Each path below is one point turned by a fixed rotation once a step. After each direction that follows a path, write how fast that rotation turns it, in degrees per step (0 if it stays still).
Each turn is a multiple of 5 degrees from 10 to 175, or 0.
Each row of a path follows its step; steps can be skipped.
Path 1:
step 0: [-19  -2  -9  20   6  16  11 -11  -3  19  12 -18  14   9  -4 -23   2  11
   0  -3  15  27 -11  20 -43  14  -1]
step 1: [  1  -7   2  -7 -12   7  36  -5  22   6  19  -5   4 -11  -2   8  13  34
 -13   6  33 -18  -5  13   9  28  -1]
step 2: [ -1  -3  -2  17   6 -28   0   7  10 -10   8  -6  -7  10 -12  37  17   1
   2 -10  20   3  45   5  -7  20  -8]
step 3: [ 23  29  -3  -9   2  -6  12  14   0   2  -8 -17  22 -12   2   2 -27  -6
  32 -10  22  18  25 -11  -9  10   6]
step 4: [  9  -2  14  -6  -8   2  -9 -11 -18  -9 -21   8  30  -7   8  -5   1  13
   6   4  13 -40  13 -40  -9   9  -4]
step 5: [ 15 -11  -1  22  -3  11  -4   3 -33  12  -4   1  16  27  20   9  21   1
  17   1  -7   4  -6   3 -39  -3 -22]
step 6: [-12   8 -16   0 -10  46   4   9  -7  16   0 -16  18   3  -1   1  -9  30
  -5  13  12  -3 -10  27 -22   7  15]
step 7: [-26  -4  14   5  -6 -14   6  22  23  12  15   0   3  -4 -10  14  25  36
 -15   5  -1 -12  -1  -3 -15  32  -4]
step 8: [ 18   8 -15  23 -11  -6  13   1  23  -6  11  -4  -8  19 -10  25   2  15
  25 -20   3  29  16  -7   3  28   6]
step 9: [-12   8  -9   4  -7   2  14 -11  18  -4 -12  -3  21 -22  -4 -11 -18  -5
  12 -28  29  -7  34 -21 -17   1  15]
Directions:
[ 14  -1   4  -5  -3  -1  11   1   4   2   1   3   3  -2   8   9  -8   2
   8   0  -4   4 -13   7   3   1  -1]  155
[ 5 -9 10  6 10  0  0  4  1 -8 -5 -3 -5 14  1 -4  1  2  3 -1 -8  7  8  5
 -2  3 -3]  130
[ -3   2   2  -9  -4  -6  -2   3 -16  -1   0   3  -1   9   5  -3  -9   5
   8   1   2  -6   3  -3  -2 -12  -4]  55
[  2   6  -9   8   3  -3   2  -1 -10   4   8  -4   6   2  -7  -3   2  -1
   8   7  -3  15  -2  -1   7   1  -4]  135
[-11  -6   0   4  -4  -4   7  -9  10   2   8   4  -4   7  -6  -5  -8   5
   2 -11   6   4  -3   1   2  -2  -2]  45
Path 2:
step 0: [ 14 -11  -9  -9  34  -2   9  15   5   6   5 -14  17 -15  10  -4  -7  -3
  19  25 -10   7  -1  15  24  20  -2]
step 1: [ -1  20  29  29  13 -15   1   2   2  13 -10  25  14   8  10   0  -7  -9
 -21   8  -2   2 -13  13  12 -20   2]
step 2: [-22  -6 -15 -10  14   8  13   3   1 -19  -8  16 -20  14  -7 -10 -11 -22
 -10  11   9  17  13  20  11  23  10]
step 3: [ 27   8  -1  15 -10   8 -28  29  16   1  -6   9  25  14   4 -11 -20   8
  -8   6  -4   7  11   2 -11  20   2]
step 4: [-21   2  -9  -1   9  14 -12   0  -5  -1 -12  12  15  -5  13   2  13  -9
   1 -30 -28  -6  16  21  27  -3  15]
step 5: [ -8  -5 -28   8   8  -2  -3  -7  27  -1 -13  -5  16  -5  12 -19  -2   2
 -20  10  11  -1 -34  -8  -2   9  24]
step 6: [-11  11  12 -19  28  24  13   3   4  31  -9  15  10   4  12 -12  -4  21
   8  15 -18   3   7   5  -2  13  -8]
step 7: [ -5  -9  18  28  19  16  -6  12  -2  13   8 -17  13  -9 -20  -8  -2 -18
 -14  10   7  12  -4  11  22  -7  23]
step 8: [-22  10  15  -6 -14   1   9 -15  14   4 -14  14   4  43   0   2 -12   2
 -19 -10   6  15   6  -3   9  16  12]
step 9: [  5 -14  -2   1  16   4 -24  12   9 -10  -8 -20  -8   4 -13 -32   6   8
   3   3 -14  -4  29   0  -2  28  14]
Directions:
[  8  -1   2  11  -2  -7   2  10   9   2   5   0   8   1  -4   2   3  -1
  -8  -2   4  -3 -12  -6  -9   4   1]  160
[  3  -4  -6  -3  -2 -10   0  -4   5   8  -8  -3   4 -10  11  -6   7   0
  11  -8  -3  -1  -2   2  -4   0   6]  65
[ 1  6 -4  9 -6 -4  5  2 -9  6 -2 -2  6 -2  0  8 10  0 -4  2  3 -4  8  3
 12 -8  8]  115
[ -7   2  -5   0   4 -12   4  -6  -3  -2  -5   5  -9  -4   2  -6  -2   6
 -15  -2   6  -4   4  -9  -2   6   1]  110
Path 3:
step 0: [-17  10   7  10   6 -17  -2  10  26  -7  19   6   9  13  -3  -4 -18  -1
 -33 -19  -7  -7   0  23 -18 -14  13]
step 1: [-33   8  -6 -23   9  -1   2   6  -7  -9  -2  15   1 -14 -24   5   7 -27
  13   4 -11  16  21 -10   6 -15  15]
step 2: [ 28  -4  -8   7  16 -26 -25  19 -11  -8  23   5 -15 -19 -24   1   7   5
  -2   1  19  -3  -8  -3   8  -3   6]
step 3: [-14  17   8 -15  -8  14  -4  10  -4  -5   0   3 -32 -25   9 -24  -5  23
   7   0   4  15  -6  22 -18  13  -1]
step 4: [ 21  -6 -21   4   5   6  16   1 -11 -22 -12  -3   2  -6  19  -8  13  16
   9 -30 -11   2  27  -8   9   5  20]
step 5: [ -4  -8  17  22   1  -2 -17 -31   6  -6 -19   4  -1   3 -23  21   1  17
  -8 -25  -1   0  -3  16 -21  14   8]
step 6: [-20  12   0  13  -5  -2   9 -10  -9  19 -20  -6   8   0  -9 -13   9   5
   6   0  21  14  29   7   5 -39 -11]
step 7: [  1 -21  13 -26   5 -23 -24   1  -6  -1  26 -13  24  16   8   2   3   6
   5 -19  24   7   5  -8  -1  -6   2]
step 8: [ -8   1  11  -5 -31 -24   1   6   6  -3  -2  22 -10  11 -15 -33   1   0
   6  10 -11   5  -5 -17 -32   0   2]
step 9: [  3 -16 -12   3  18 -14  13  -3  34  13  11  14 -17 -20  11 -13  -7 -14
  28 -15   1  -4  13  -7  13  -3   8]
Directions:
[ -3   1   3  -1   4 -12  -3  -4   2  -8  -5   2  -9   5  13   4  11  -1
  -2  11   0  -4   4   6   3   0   1]  0
[  3  -7   3  -6  13  -1  -9  -6  12  -2   3  -8   3  -4   3   1 -12  -3
   0  -3   5  -1  -1   9  -2   6   1]  160
[  2 -10  -1   3   2   1   0   0  -2  -7  11  -2  -4   6   1  10   5   3
   0  -7  10  -7  -3 -10   9  -1   6]  140
Path 4:
step 0: [  0 -11  10  -8  31  -1   8 -15   4  25   5   1  17 -24  -9   8   4   7
 -11 -15 -18   0  -9 -21  15  14  -8]
step 1: [ -1  -8  13 -19  -7   6  10  -5 -12  -9   5  -3  16  -3  15   1  18  -2
 -17  15  19  -4   8 -29 -13  32   4]
step 2: [-26  -1   6  11  -8 -15  -5 -22 -23   6  28  -3   1  10 -14  17  -6  -9
 -17  10 -14   3 -11 -12  -8   3  14]
step 3: [-13 -20   7  14   1   5 -13 -16  -3  -9   1  -4 -15  -7  -1  -9 -13  20
   1  -2  17 -34  -9 -32   3  -6   4]
step 4: [  9   3  14  -6  -2 -18   9 -10 -10  -1  29  18 -34  11  19   9  14   8
  16  -7   0 -11  -2  -7  15   7  -3]
step 5: [-21  17  25 -16   9  12   3 -20   9  -8  -4   5   5  24   7  18   7  10
 -11 -25   4 -11  -7   2   2 -19   4]
step 6: [-20   8 -23  -6 -12  12  -6 -16 -16  11  -2   4 -11 -13   7  15  11  14
  -8 -21  27   7  12   2  22   8  -2]
step 7: [ -4  -4  -3  -7  14  10  21   4 -18   1 -13  16  -7  -4  -1  23 -10  35
  -8 -12 -19   7 -16  -3  -6  20  10]
step 8: [ -1  11   3 -16   8 -20  10   7  11  19  10 -18  21 -15  -7   6   4  17
 -14 -19   9  -8  -6 -28   3  18  -4]
step 9: [  4 -24   6 -15 -10  11 -17   0 -18  -3   9 -12   2  10   3  12  27  -4
 -29   4 -12   3  -2 -21   3  21   7]
Directions:
[  2  -1  -6  -1  -6  -4   3  -2  -6  -9 -12   7  -5  -2   8  -7   8  -1
  -3   3  -6   5   0 -12   5  -1  -8]  130
[-10   7  -5   1  -7  -6   1  -1  13  -8   6  -3   7  -5   1   1   1   0
  -5  -3  -6   1 -14   0   0  -7   0]  125
[ -8  -1   3   9  -3   2   9 -11  -5  -3  -3   6  13  -7   2   1  -2   0
   3   0   6   8   4   7  -5   8  -1]  70
[ -2   5   7   0  13  -2   0  -8   0   3 -11   1   6   4  -7  -4 -10   2
  -3  -3  -7  -1   0  -7  -3 -10  -5]  145
[  1   2  10   1   5  -5   0   6   6  -1  -1   4  -2 -13   4  -4   1   5
  15  -6  -9  -3   1  -4   1   8   5]  95
[  0  -6   4  -2   0  14  -7   5   3 -14  -5   2   4   4   2   1   2  12
  -2   5  -3  -4  -2   1 -10   0   0]  175
[ 3 -8 11 10 -5 -7 -5 -9 -2 -8  8 -9 -5  1  5 -1 -5 -6  3  3  0 -4  2 -5
 -7 -5 -2]  45
Path 5:
step 0: [ -7  -2 -24   4  14  30  25  -7   2  16  17  23   7 -26  -1   4   4   0
   3   0  14  -8  26   0   8 -22  19]
step 1: [ -1   7  -8  -8  -3  16  26 -15 -10  -1  19  15  -8   1   3 -19   4  18
  12  -3  -2 -36   0  -6   7  19 -38]
step 2: [  0  22 -22 -20  16  15   8  -1  -8  41   5  -3  20 -15   4   4  20  14
 -11   0  -7   7 -15  -4   2 -23 -19]
step 3: [  0  -1  -1   0   8  -8  36 -26 -31  -8   0   8  -3  11  -9  15  28 -12
  -5   1  -9  15   0 -18   5  14 -30]
step 4: [-17 -18 -34  20  25  14   6  17  -2   4  18  13   7  -3   7  24  17  19
   2  16   0  24 -13   1  -4   0  -6]
step 5: [-11  -1  10   2  26  -3  15   7   6 -25  13  -6   7   7 -26 -11  24  28
   2 -19   3   8  18  -5   8  22 -24]
step 6: [ -1  -8 -10  -5  13  28  15   1  18  14  -1 -11   8  -5   7   5   4  11
  23  -3  27  34  11   5  32 -17  -8]
step 7: [-19   0  14  -2  14  11  54  14  -1  -6 -16  -6  -5  -6  17  -7   3 -10
   6  -4   6 -14  14  -3   8  24 -18]
step 8: [-32   7 -15  -7   1  25   1  18  -2  16  -5  18  17   4  17  -2 -15  13
  -3  17  -4  10  22  -8   2 -22 -28]
step 9: [-11  17  -4 -18  10  16  36  -8  -3 -19   1  22  28   7 -22 -10   7 -18
   9 -13 -27  -2   8 -13  -3   0  -3]
Directions:
[ -5   5   5   1  -1  -6  -6  10  -3   3  -7   1   5 -15  -8   0   7   3
 -10   4   9  -4   2  -3   1   1  -4]  130
[ -6  -6   7   6   1  -6   3   5   5  -1   0 -11   0  10   3  -2  11   6
   5   2  10   9  -3  -5  -4  -1   4]  40
[-8  3  2  2  2  2 -5  5  1  6  8 -1  4  8  5 -1 -8 14 -8  1 -4 -6 -1  5
 -5 12 -2]  110
[  4  -7   7 -11  -4  -4   2   1   6  -4  -2  10 -10   9  -2   2   2   2
  -8  -3   1  -4   0 -10   6   6  -6]  170
[  2   6   3  -6   2  -4   4  -1  -3   8  -7 -14  -4   0  14   5   0  -7
  -7   2  -1   2  -3   4   8   2  -6]  80
[  3  -4  -3   4   9  -4  -8   2   4 -13   8  -5  -2  -2  -4  10   1   0
  -5  -3   1   6   3   7  13   7   4]  55
Path 6:
step 0: [  9   7  10  -6  -3 -19  -9  23  22   8   6  -7 -19   8  14 -10  17   4
  22  13 -14 -20  20  16 -12  -6 -13]
step 1: [-11   2  -4 -10  -3 -27  -7  10 -13 -22 -14 -22  -6  -9  -1 -24  -1  10
  16  -4   2 -14  -9 -17  21 -25   5]
step 2: [-14 -12  19  11  13  -6  14  14   4 -11   0   9   8 -14  -2   1   2   0
   0 -26  -8 -14 -27  31  13   0  22]
step 3: [ -1 -21  27   2   2   2 -10  18  -3   4  -7   0 -17  -5  -3   1  18  22
 -27  23 -10 -24   3  10  -9  10 -12]
step 4: [ 20  17  -1 -25   3 -35  -3  13  -8   3 -10  -7   2  -3   5  -2  -2  -2
  10  -2 -27 -26  18   4  -6 -13 -13]
step 5: [-33   3   1  -9  -2   4  -3   8 -10  -3  -2  -9  -4 -13  -5 -25  16   4
  38 -15  -1 -21 -10   5   4 -12  15]
step 6: [  9 -30  14   9  21  -1  -4  14   3 -17 -18  10  -4  -7  -8  18  16  19
  -1  -4  -3 -13 -18  -2  19  -4  24]
step 7: [ 10   6  12  -2   0 -29  -2  12   5  -1   2  17  -8  10 -13 -12  23   7
 -17  12 -14 -17  -7  31  -6   9 -22]
step 8: [  2   5  10 -20  -7 -14 -13  10 -13  -6 -14 -36 -21   6   7 -12   2 -13
   7  -3 -12 -24  -2  -2 -25 -17   3]
step 9: [  1   6  10   2   4  -7   6  18 -22  -7   0   0  -6 -38  -2   3   8  -6
  30 -10   4 -14  -5   9  27 -10  20]
Directions:
[  2   1   2   0 -10   1   2   9   4   3   6  -3   6   0  -6   4   2  -5
   7  -8   9  -9   2 -12   1  -6  -7]  90
[ -1   0  -6 -13   6 -12   2   4  -2  -2   6   6  10  -8  -6   4   2  -8
  -3  -2  -2   8  -2   4   5   2  -6]  140
[ -6  -3  15   1  -6  -1   0  -3   4   2   1  13   2  -1  -3  10  -2   4
  -1   2  -2   0 -11  -6   4   8   7]  95
[ -1  -2 -11  -7   5   4  -4  -4   7   2  -6   9   4   7   0   3  10  10
  14  -1  -3   0   2  -4  -1   1  -1]  60
[ 8  9  1  8 -6  4 -1  7  2  1  6 12 -1 -6  3 -7 -2  2 10 -5 -2  4  1 12
  1  6 -3]  160
Path 7:
step 0: [-13 -27 -28   7   3  -3  19 -11   5   7  -3  -1  -2  12 -10  18  30  17
  -7   6   0  37 -18 -14   5  18   0]
step 1: [ 22  13 -27  15  29   4  15 -21   2   8   6  22 -18  10  -2  15   0 -13
 -17 -22  -2 -17   5   7  18   7 -20]
step 2: [ 10  15   9  10   6 -41   5   0  14 -14   1  14  -1  -6  28  30  -8  -3
  27  11 -12 -19   1  13  -3 -16  11]
step 3: [-11  -8  -2  -5 -19  -5  -9 -20  21 -14  13 -14 -15  -2   0   7  11  27
  -1  27  -1  -3   7   4   0  29  38]
step 4: [  4  13 -36  -4   1  37   8  -9   4  -8  12  -1  -8  -4  -9  -9  25 -18
   7 -16 -15  16  29  11  -7   4  13]
step 5: [  2   0 -14  -9  27  -6   2  23   9  -4 -40  18   1  -3  22  21  13  -5
  -5  -1 -28  21   0   5 -16  -7 -12]
step 6: [ 28 -13  -4   5  12  -4   4  11   1  19   9  10 -14 -13  21  17  -9  18
 -17  15   2   0 -32   1  13  31  20]
step 7: [ -1   6   8   6   2   8  17 -32   5  12  44  -4  -6   2  -2  22 -10 -29
  15  -1 -18  15  -4   5  18  -3  15]
step 8: [ -9  22   9 -34  28 -19  -9 -27   3 -12 -10 -10 -15   5 -11   8  24   7
   9   9 -24  -2  13  13   0 -10  -4]
step 9: [ 14  10 -39  -6   8 -20  21  16   2 -12   0  -4  -2  -7   7 -26  20  33
  -1   7   6   8 -10  14   0   2  24]
Directions:
[ -8   6  -1 -13  -2   0   5  -1  -2   2   0   8   6   0  -9  -1  10   5
   1  -8   6   6   0   6 -10   5   2]  80
[  3  -7   2   7  -2   2  15  -7  -3   3   3  -7  -5   3  -5  -3  -1  -9
 -13   1   4   2   6   1  -8   4   7]  115
[ -2  -9   5  -2  -7 -11  -6   4 -12  -1  -4   1  -5   5   0   3  14  -2
  -4   7  -5  -1   1   3   4   7  -3]  130
[  7  11   3   2   5  -5   2   6   4   4 -14   0  -1   3  -7  -3  -2  -4
   3  12   0  -5  -3   9  -9  -2   0]  110
[-3  4 -7 15 -4 -7 -4  0  5 -9  2  2  2  3 -2  5  4  1  2 -3  7 -9  8 -5
 -8  7 -3]  40
[-2 -6 -3  7 -5 -9  3  2  2  4  5 -1 11  0  3 -1 -4 -3  9  2 -2 15  6 12
 -1 -5 -5]  145
Path 8:
step 0: [ 26  11  -3  -3  10 -24  13  17 -24   6  25 -14 -22 -19  32   1  -2 -10
 -11  10   2   0  -1  10 -19   8   9]
step 1: [ 10   7  -3 -15   8 -11  -5   1   4 -10 -15  17 -24 -33   7  -5   1   2
  10 -13 -15 -13   2   2  33  -1  38]
step 2: [-11   1   3  -6  13 -28 -11 -10   8   7  -1 -25 -29 -13  10  23 -35 -13
   2  10  12 -11 -18  13   7   0 -12]
step 3: [ -1   0 -29  -5  -6  28   4 -16 -10 -19  15   9 -25   1  28  10  -8  -1
 -10  -8  18 -16 -17  -7  17  -6  20]
step 4: [-23   0 -29  -6  16 -21 -37  -9 -11  14 -16   9  -7  18  15   5  -1  10
  12  -3 -11 -23 -11  -4  -5  14   0]
step 5: [  6   6 -18   6  12   6   3   5  15   3  22   4  -1  16  -2  -9 -32  12
 -13 -45   1 -14 -22   8   5  -9 -16]
step 6: [-12  -2 -35  11 -10   1  16 -27 -12  33  -4  18  -2 -13  -1  14  -3  21
  -1 -17  -4  13   1  -3 -18  19  -1]
step 7: [-23   5 -14 -16  -2  -4  -3  30  14  10  17  -1 -15   5   2 -10  16  17
  23 -30   3  25  -6  -5   7   1 -21]
step 8: [ -1  15  -4  18  -8  -5  -2 -11  41  11  15  22  30 -16  19  17  -3  -1
  15 -11  13  13   6   9  -6  11  -2]
step 9: [-36   7 -14  24  -5   6  -1  -4  -2  10  19 -23  -1 -18  16 -36  10  -7
   2   1  -1  16  23   4   6  -3  -5]
Directions:
[ 6 -4 -3 -8 -3 -7 10  5  6  3 -6 -3 -5 -8 -6 11  0 -1  1 -4 -1 14 -2 -3
  8  1  1]  65
[ 4  4  1 -8  3 -5 -7 11  2 -4 -5  9 -1  8  7  1 13 -5  7 -7 -3 -1  0 -3
 -5  6  4]  110
[  0  -8  -6   0   2   4   6  -7  -7  -3  11   6   8  -8  -1   5   5 -15
  -2  -5  -4  -1  -2   2  -3   2   6]  135
[-10   3  -3   3  -6   5  11  11  -3  -9  -3  -8   1   3  -2  -7  -1  -2
   5  -8  -1  -4  -4   6   6  -1   7]  175
[  4  -4   0  -6   5   0   1 -11  -1  -8  -9  -9  -7   3  11   6  -2  -4
   1   1  -7  -7   2   3   3 -11   2]  35
Path 9:
step 0: [-14  -8 -14  19 -38  -6  -6  16  -3 -14  13  16   0   1  -4  -1  13  14
  24 -19   7   6   2   8  -8  -9  10]
step 1: [ 20   9 -16  18 -24   7  12  -8  16  -2   9  29   2  -4  -1 -13  14  11
 -31  12  -5   2  16   2 -10   3  -5]
step 2: [  0   2 -13  -3  -2  -1  -2 -15  -4   4  24  12   3  -4  19 -24   4  12
  10 -33  20  23  13  20  -5   6  -1]
step 3: [-16  -1   3  18 -23 -17   0  10   4  10   6  17   2  -2  17 -15  13  10
 -11   8  28 -14  -3  -9 -31   4  -3]
step 4: [  6 -21   1  20   3   0  30  -8  15   5  16  16  -3 -23  21  -1  17   9
  -4  -2   1  19   1   6   8  15 -22]
step 5: [-28 -16  -6  -1 -11 -13 -19   2  -2 -14  -1  20   3 -31  18  -6  16   7
  13 -11  -2  10  15   8 -16 -12   3]
step 6: [  1   3 -11  31  -9 -10  14   0  -2  -4   0  13 -10 -11  27 -16   1 -20
 -23  24  -3  -6  22  12  -7   2  -3]
step 7: [  1  -5   9  -6   5  -2  23 -13 -22  -4  17  -4  -5 -23  15  -4  14  -2
   5 -23   9   3  22  27 -15  -7 -15]
step 8: [-21   4  12  28 -34 -22  15   9 -14  -9   2   4 -11  -6  10  -4   0  13
  14   8   4  -8  -2   5 -16 -17   8]
step 9: [ 18  -6 -11  16 -18   8  31 -17  -3 -13  16  11   8 -25  -8   0  11   3
  -6  15  -3   1   9   6   9 -12 -21]
Directions:
[ -8   1  -2   2  -6  -1  -6   1 -10   0  -2  12 -10   9   5   6   2  -2
  -3   5   3  -3  -6 -11  -2  -8   5]  140
[  0   2   4  -6   0 -10   7  -3 -10   9   5  -3   7  -1   1  -4 -10  13
  -2   6   7   2  -7  -3   1  -3  -2]  70
[ -4  -5 -10  -5   9  -6  -2   5  -6  -3  -4   1   2   9  -2   2  10   9
   9  -2   4  -7   6   6   3  -3  -7]  145
[-2 -5  0 -1  6 -4 -8 -3 13  7 -5  7  3  2  4 -4  3  2 -2 -2 11 10 -1 -8
 -2  9 -4]  35
[  1   5 -10   0   5  10  17  -2  -3  10  -5   3  -2  -4   1   2   5  -1
  -3  -1  -1  -1   6 -10   7   3  -2]  140
Path 10:
step 0: [ -9   3  -8  22  -3   1  19 -17  -8 -12 -13  17 -23  23 -23 -34   6  -9
 -10   5  -9  -8   3 -11  -4  15  -2]
step 1: [ 41   6  -5 -16   4  25   3   4  14 -14 -16  -2   5  23   0   2  10   9
   7 -20   7  16 -19 -14   1   6  -6]
step 2: [  8  34  -6  -7   0   6   0  -2 -25  30 -14   3  21   0   8  -8  -5  -3
 -12   1  -2   1  30  -5 -10  19  14]
step 3: [  3 -11  -3   3 -12 -15 -13  15  -5   6 -16  26   8   1  14 -35   4   5
  31  -4 -20  14  -3  -2  10 -12 -14]
step 4: [ -5  14 -14 -27 -11  -2  -8  14  -5  -3   2  -3   3   5 -15   2 -18  38
  -2  13  13  10  -9  31  -3  13 -13]
step 5: [  8 -15 -29  -8  -7 -26  -1   0   2  26  14  12   6  23  -1  -4  15 -11
  -4   8   0 -34   0   8 -12  -6  10]
step 6: [ -5 -13 -22  16  21  -3  -6   0  26   3  11 -10  12 -14   7 -10  -5  30
  11   7   0   5 -20 -27 -12  14  -1]
step 7: [-16   3  -1  -4  32   5   2 -11 -14  -5  11  38  -2   4  -5  -6  -7  10
 -40 -11   6  -3  -7   6  -6  -4  10]
step 8: [ 13 -13  11  -1  19  24  -2 -22   5  30 -16   6  -7  15   6   5  10  -5
  11  20  -7  -9 -24  -5   5  -5 -22]
step 9: [-21   0   5  -6 -13  40 -16  18  -9   0  -1  -9   1   7  30  -8  -8   0
 -12   1   8  -1  -3  -9 -19  25   9]
Directions:
[  1   7  -2   4   3   5 -15  -2   5   4  -3  -6  -8  -5  -8  -5  -5   1
  -1   8  12   5   5   2  -2   2   6]  155
[ 11  -2  -8  -2   1   2  -2 -11  -3   2  -5  -6  -8   2   7   8  -9   3
   0  -9  -3  -7   3  10  -3  -4  -2]  110
[ 10   6   3   6  -7  -6   2  12 -12   5   4   4  -3   3   5   2  -8   1
  10   2   6   4  -1   2   3   1   3]  45
[ 10   7   9 -12   8  -1   6   2   4   0   2   3   9  -5  -5   1  -2  -2
  -6   2   7  -8  -1  10   4  -2   4]  125
[ -5   3  -1  -6  -3   6   4   4  -5  -1 -22  -1   0  -2   2   1   6   3
   6  -1   2  -2   0  -2   6  -2  11]  45
